a =
  2  -37  -34  -20  -22  -25  -13    9   29   -7   19    5   -4
-12    0    1  -23   -3   31  -11    4  -57   15   -1  -13   38
 12   18   23   25  -36   36  -27  -24   -8   44   13   13    1
 37   30   -8    8  -13   -1   52  -29  -15  -14    7  -11   37
  5   16   33  -24   57   -2   29  -21  -30   12  -10    4    4
-13   22    3   -2  -20  -11   39    0  -12    0  -38    9  -13
 15   38   27   25   16   34   11   19  -16    7  -11   -5    4
-10   16  -25  -30   14   -8   18   12   54  -39    1   -8  -36
 -6   -7   41   13  -23   13   22  -34   -9    2   -4    7   -7
 16   35   44   -5  -37   -7  -18   -3  -30   17  -13   -3   32
 14   43   -2   10   12  -31   12  -23   28   -4   -2   63   -1
-35    6  -17   21  -15  -35    2  -35  -42   -4  -31   32   -6
  2  -64   16   32   23  -20   15   32    2  -10   -6    4   21
 -9  -26   30   28    3   17   21  -23   20   -5  -20   36  -10
 10   44    4    0    1    8  -33   -5   -4    2  -13   16   -4
Rows and columns are counted from 1.
(1, 1): 2
(1, 12): 5
(8, 9): 54
(12, 2): 6
(3, 10): 44
(4, 4): 8
(4, 6): -1
(14, 9): 20
(9, 5): -23
(10, 10): 17
(10, 3): 44
(6, 7): 39
(9, 8): -34
(3, 6): 36
(7, 2): 38
(6, 11): -38
(9, 7): 22
(1, 3): -34
(1, 2): -37
(8, 3): -25
(8, 2): 16
(6, 12): 9
(14, 3): 30
(9, 2): -7
(6, 4): -2
(14, 7): 21
(13, 8): 32
(12, 6): -35
(10, 5): -37
(3, 2): 18
(14, 12): 36
(12, 8): -35
(1, 8): 9
(7, 9): -16

m =
[[5363 5291 4802 5309 4004 4824 5135 5075 5630 5042 4718 5122 5669 4361]
 [6178 5327 4417 5668 3996 4583 5097 5789 6539 5099 4091 4942 6227 6111]
 [5523 5676 5079 2802 6217 2973 3761 5908 2139 3704 8067 5462 6220 6858]
 [2312 4954 5006 5024 4129 2797 4686 7390 2364 3966 4638 5089 6082 6893]
 [3601 5040 5015 3838 4402 3614 4639 5430 2905 4033 5038 5529 4884 6344]
 [3391 4926 4642 4945 5239 2574 4238 7017 3342 4057 4663 5612 5167 6524]
 [6798 5643 5662 5886 4171 3112 4621 5850 6608 6513 5321 5674 4271 3770]
 [2903 6830 3591 3120 6850 2332 4179 5229 5687 5499 5229 5571 4265 6009]
 [5334 4934 4926 5258 4772 4796 5173 5000 5836 4565 4693 5094 4906 4621]]
Rows and columns are counted from 1.
row 1 col 1	5363
row 6 col 13	5167
row 8 col 14	6009
row 8 col 13	4265
row 4 col 14	6893
row 4 col 3	5006
row 7 col 13	4271
row 4 col 8	7390
row 2 col 12	4942
row 2 col 3	4417
row 6 col 1	3391
row 3 col 3	5079
row 6 col 11	4663
row 9 col 2	4934
row 8 col 11	5229
row 8 col 10	5499
row 7 col 1	6798
row 3 col 14	6858
row 1 col 12	5122
row 5 col 6	3614
row 9 col 6	4796
row 8 col 1	2903
row 6 col 8	7017
row 2 col 6	4583
row 7 col 4	5886
row 4 col 9	2364
row 2 col 11	4091
row 3 col 12	5462
row 3 col 13	6220
row 8 col 12	5571
row 1 col 11	4718

X =
-33	-4	56	38	50	4	12
53	-16	-18	-12	-7	-25	-50
-5	-6	55	10	57	50	3
-50	20	39	41	4	-12	27
-40	4	54	43	35	-9	17
-8	13	-65	-9	-47	-25	27
9	9	-73	-9	-53	-32	10
9	-12	57	-7	53	60	0
34	-29	49	-39	43	47	-13
41	-31	35	-39	36	31	-23
53	-28	3	-18	8	-11	-43
-53	16	-28	1	-42	-9	50
-26	-5	55	31	56	19	8
39	-30	41	-40	39	38	-19
35	16	-63	-8	-26	-22	-42
Indices start at 1.
row 1 col 1	-33
row 8 col 6	60
row 11 col 1	53
row 12 col 3	-28
row 1 col 7	12
row 2 col 5	-7
row 12 col 5	-42
row 8 col 5	53
row 11 col 7	-43
row 4 col 3	39
row 13 col 7	8
row 4 col 7	27
row 15 col 7	-42
row 7 col 4	-9
row 6 col 5	-47
row 7 col 6	-32
row 15 col 2	16
row 10 col 2	-31
row 8 col 2	-12
row 10 col 1	41
row 12 col 4	1
row 2 col 7	-50
row 5 col 7	17
row 7 col 3	-73
row 8 col 4	-7
row 5 col 2	4
row 4 col 6	-12
row 15 col 5	-26
row 4 col 5	4
